Each row has a name. Each question is about the rows just above it.

Columns, left to right: Y U W L S V A B F T
(211): [-48  19   5   0 -38  67 -34  27 -55  19]
(89): [  0  27   0 -57   0  -1   3  48  60  -6]
(100): [-38   2   5 -22  86  21   8   0  57  16]
(194): [ -7   0  48  71  14   0   0   0  16 -26]
(9): [  9   0   0  18 -88  13 -22  -5   0  -7]
Which column holds this, read top down? [ 0  5 48  0]	W
[ 86  14 -88] is in which column, read top down?	S
Which column holds this, read top down? [-57 -22  71]	L
[27 48  0  0] is in which column, read top down?	B
Which column holds [  8   0 -22] top down?	A

Columns, left to right: E M Z H
(194): [-61  66  31 -80]
(33): [ 85 -12 -28  73]
(6): [-59  57  55 -40]
(111): [-35 -15  24 -53]
(211): [-66   2 -78 -15]
(141): [ 68  30 -55   7]
(89): [ 50 -48 -33  84]
(63): [-42  28  31 -56]
(100): [-66   2  68 -50]
(200): [ 61 -25  79  83]
Which column holds this, read top down? [ 73 -40]	H
Which column holds [ 24 -78 -55 -33] top down?	Z
Which column holds [ 28   2 -25] top down?	M
Which column holds this, read top down? [ 50 -42 -66]	E
[-48  28] is in which column, read top down?	M
Which column holds this, read top down? [-12  57]	M
[-55 -33  31  68  79] is in which column, read top down?	Z

Columns, left to right: N K G D R J P C X Q
(194): [ 16 -26   6  35 -13   5 -32  -7  29   3]
(63): [ -1  10 -10 -13   4  -3  -3  24 -16  22]
(111): [ -1  10 -10 -13   4   4   0 -15   8  -9]
(9): [ -1  10 -10 -13 -59  -3  -3  24 -16  22]
(6): [ 64 -47  43  38 -51 -15 -71   7  52  -4]
(141): [ 65 -38  37  25 -49 -13 -77  18  41  15]
(211): [ -8  19 -12 -24   8  -7  12  26 -25  14]
(120): [-75  60 -44 -53  58  11  93  -8 -63  -6]
[ -3 -15] is in which column, read top down?	J
Which column holds this, read top down? [  0  -3 -71]	P
Which column holds [  4 -59] top down?	R
[-32  -3   0  -3 -71 -77] is in which column, read top down?	P
Which column holds this, read top down? [-71 -77]	P
[-38  19] is in which column, read top down?	K
Which column holds this, read top down? [-13  38  25 -24 -53]	D

Columns, left to right: lema rapuz sem Rakub
(120): [-52 -49 -62 -18]
(63): [  1   0 -69 -29]
(200): [ 1 21 45 12]
(6): [-93 -60 -54 -68]
(100): [-59 -41  -5 -39]
(89): [-73  -4 -45 -60]
(141): [ 20   6 -33 -13]
(194): [93 63 63 78]
(33): [-44 -25 -27 -27]
(9): [ -6 -16 -63 -17]
[-54  -5] is in which column, read top down?	sem
Which column holds this, read top down? [-41  -4   6  63 -25]	rapuz

Columns, left to right: Potut numul repep nur
(89): [-70  20  15 -22]
(194): [ 25  46  34 -51]
(9): [-41 -37  -2  70]
(100): [ -6 -29 -44  31]
(120): [ -6 -29  10  31]
(111): [ 22  20  15 -22]
(6): [ 76  56 -11 -49]
(200): [-25 -19   1 -25]
Which column holds [ 46 -37 -29 -29] top down?	numul
[-11   1] is in which column, read top down?	repep
[-70  25 -41  -6  -6] is in which column, read top down?	Potut
Which column holds [-44  10  15 -11   1] top down?	repep
[ 46 -37 -29] is in which column, read top down?	numul
[-29  20] is in which column, read top down?	numul

Columns, left to right: gumi gep siv bebut fide Gade led
(89): [  1 -17  14  10  30 -25 -31]
(120): [  5  -6   9  19  33 -17 -31]
(63): [32 40 53 26  3 49 78]
(33): [32 40 53  4  3 49 78]
(194): [ 32  40  53  26   3  49 -30]
Which column holds [26  4 26] top down?	bebut
Whose row is [32 40 53 26  3 49 78]?	(63)
Which column holds [3 3 3] top down?	fide
Whose row is [32 40 53  4  3 49 78]?	(33)
Which column holds [10 19 26  4] top down?	bebut
Which column holds this, read top down? [78 78]	led

Columns, left to right: kuri gifad zun pov Madaz ravet divo Mibar lefi
(100): [ 71  66 -44  63  44  47  39 -73  31]
(89): [ 48 -24  13  61  61 -16 -37 -44  60]
(200): [ 48 -24  13  61  61 -15 -37 -44  60]
(63): [ 68  63 -49  63  45  64  39 -67  28]
(194): [ 48 -24  13  61  61 -58 -37 -44  60]
[31 60 60 28] is in which column, read top down?	lefi
[ 13  13 -49  13] is in which column, read top down?	zun

Columns, left to right: pipev Dibo Suz dupop Muv pevuk pemuv zetiz fito Fedi
(100): [ 26  49  -5   5 -43 -35  61 -56 -40  56]
(33): [ -6 -52 -15 -20  43 -45 -26 -38  26  29]
(63): [ 26  49  -5   5 -43 -35 -15 -38  26  29]
(111): [ 26  49  -5   5 -43 -35 -15  17 -44 -60]
(194): [ 33 -43  24 -20  40   9 -60  -3  12 -24]
Which column holds [-20   5   5 -20] top down?	dupop
[-40  26  26 -44] is in which column, read top down?	fito
Which column holds this, read top down? [17 -3]	zetiz
Which column holds [-43 -43] top down?	Muv
Which column holds [-52  49  49] top down?	Dibo
[ 49 -52] is in which column, read top down?	Dibo

Columns, left to right: mituz Kag Reke Kufe mag Mef Mos
(9): [ -7  11  39 -20 -33   3   1]
(200): [  2  -6 -12   4   7   1   1]
(6): [ -6  10  21  -8 -10   0 -11]
(33): [ 8  8 -8 12 23  2 -8]
(141): [  3  18  11   7  15  -5 -11]
(111): [  1  17  14   4  10  -2 -10]
(120): [ -6  10  21  -8 -10  -4  -2]
(63): [  2  -6 -12   4  32 -26  13]
Which column holds [-6 10  8] top down?	Kag
Which column holds [ 0  2 -5 -2 -4] top down?	Mef
Which column holds [-12  21  -8  11  14  21 -12] top down?	Reke
Which column holds [10  8 18 17 10] top down?	Kag

Columns, left to right: Vosom sufig bep zuz gipi Tuka val
(111): [ -8 -21  -1  -2 -58  -3 -20]
(211): [-13 -18  -2   6 -68   3 -22]
(141): [-18  -9 -11 -11 -83  36 -14]
(100): [-15 -25 -12 -21 -52   1 -20]
[-2  6] is in which column, read top down?	zuz
Which column holds this, read top down? [-68 -83 -52]	gipi
Which column holds this, read top down? [ -2   6 -11]	zuz

Columns, left to right: Lav Nama vimoz Lovu Mosi lesi gezu
(111): [ 46  34 -36  53  12 -18 -45]
(6): [ 51   5 -35  22  30 -57 -75]
(89): [ 44  35 -36  53  11 -16 -42]
(63): [ 42  33 -45  49  24 -31 -57]
(200): [ 41  33 -47  48  27 -35 -60]
(211): [ 52   5 -34  23  29 -55 -74]
(141): [ 49   4 -39  19  36 -63 -80]
(120): [ 48   4 -38  19  35 -62 -79]
Which column holds [22 53] top down?	Lovu
Which column holds this, read top down? [53 49 48 23]	Lovu
[33 33  5] is in which column, read top down?	Nama
Which column holds this, read top down? [53 22 53 49 48]	Lovu

Columns, left to right: kef git luza Ret lebi Sazol
(100): [-22  43   3   2  34 -10]
(6): [ 55   1 -63 -43  47 -40]
(63): [-27  43 -21  -3  67 -29]
(33): [ 39  12 -28 -31  25 -21]
Which column holds [43  1 43] top down?	git
Which column holds [ 55 -27  39] top down?	kef
[  2 -43] is in which column, read top down?	Ret

Columns, left to right: Ronuf Papug gis kimab Vis
(194): [69 54 60 28 23]
(211): [-55  40  43  61  53]
(200): [ 69 -12 -61 -64   0]
(33): [-16 -10 -88 -46  50]
(89): [ 87  37  61  16 -11]
(6): [-43   4 -74 -22  71]
(120): [ 71 -13 -59 -63  -4]
(63): [91 40 53 11 -5]
Which column holds [-64 -46] top down?	kimab
Which column holds this, read top down? [-61 -88  61 -74 -59  53]	gis
[ 61 -64] is in which column, read top down?	kimab
[-61 -88] is in which column, read top down?	gis
[-16  87] is in which column, read top down?	Ronuf

Columns, left to right: Teno geg moguf Defoz
(211): [ 6 40 43 33]
(100): [-13 -28  -3  39]
(111): [-13 -28  56  22]
(33): [ -4   6   3 -18]
(200): [-89   6 -17  -1]
(9): [ 25 -28  -3  39]
(89): [ 63 -62 -36  22]
(141): [ 15 -48 -23 -23]
Which column holds this, read top down? [ -3 -36 -23]	moguf
Which column holds [ 22 -18  -1  39  22 -23] top down?	Defoz
Which column holds [ -4 -89  25  63  15] top down?	Teno
[-13 -13  -4 -89] is in which column, read top down?	Teno
Which column holds [-36 -23] top down?	moguf
[ -4 -89] is in which column, read top down?	Teno
Which column holds [ 33  39  22 -18  -1  39  22] top down?	Defoz

Columns, left to right: ribis Nazo Duvog mepi Nele fosu Valur dumu
(89): [-16  -3   9 -24  -4   1 -14   5]
(141): [ -4  14  15 -12 -16  -9  11  -6]
(63): [ -5  -7  17  11 -11  -9  13 -10]
(194): [-19 -37  -2   4  15  10 -28   7]
(9): [  4  12   9   1 -11  -8  15  -7]
(100): [ 19  10 -28   8  17  10   0   8]
(211): [-28 -68  25  46   3  -2  -5 -15]
Which column holds this, read top down? [-11  17]	Nele
Which column holds this, read top down? [  7  -7   8 -15]	dumu
[12 10] is in which column, read top down?	Nazo
Which column holds this, read top down? [-10   7  -7   8]	dumu
[ -4 -16 -11] is in which column, read top down?	Nele
[-10   7] is in which column, read top down?	dumu
Which column holds [ 4 19] top down?	ribis

Columns, left to right: Nik vegu zufut gega lete nida
(100): [-43 -26  16  -9 -11   1]
(33): [-38   9 -17 -10 -92  39]
(211): [-38   9 -17 -10 -92   2]
[ 16 -17] is in which column, read top down?	zufut
Which column holds [ 1 39] top down?	nida
[-10 -10] is in which column, read top down?	gega
[-11 -92] is in which column, read top down?	lete
Which column holds [-92 -92] top down?	lete
Which column holds [-26   9] top down?	vegu

Columns, left to right: Dolu tavug debo dabof fem Rek pivi vik
(194): [  0  17 -23   3 -59  25 -17  22]
(200): [  0  22  45 -10   9 -34  29 -32]
(111): [  0 -28  45 -10   9 -34  29 -32]
Whose row is [  0  17 -23   3 -59  25 -17  22]?	(194)
Which column holds this, read top down? [17 22]	tavug
Which column holds [-32 -32] top down?	vik
Which column holds this, read top down? [-10 -10]	dabof

Columns, left to right: vina guva Tir Divip kozi pok
(200): [  3  16  66  -9  41 -15]
(120): [-40  52  46  -2 -88 -23]
(100): [48 27 11 11 15 55]
(194): [ 29  28   5  -1   4 -41]
[52 27] is in which column, read top down?	guva
[11 -1] is in which column, read top down?	Divip
Which column holds [-88  15   4] top down?	kozi
Which column holds [ 55 -41] top down?	pok

Columns, left to right: kevo boze rikup domig galo gubud
(194): [-21  51  25  75 -21 -15]
(111): [-15  14   1  32 -20 -15]
(89): [-21  14   1  32 -28 -24]
(120): [-21 -49   1  32 -21   5]
(33): [ 34  -7   1  83 -21  23]
[-21 -20] is in which column, read top down?	galo
Which column holds this, read top down? [ 51  14  14 -49]	boze
Which column holds [-21 -15 -21 -21] top down?	kevo

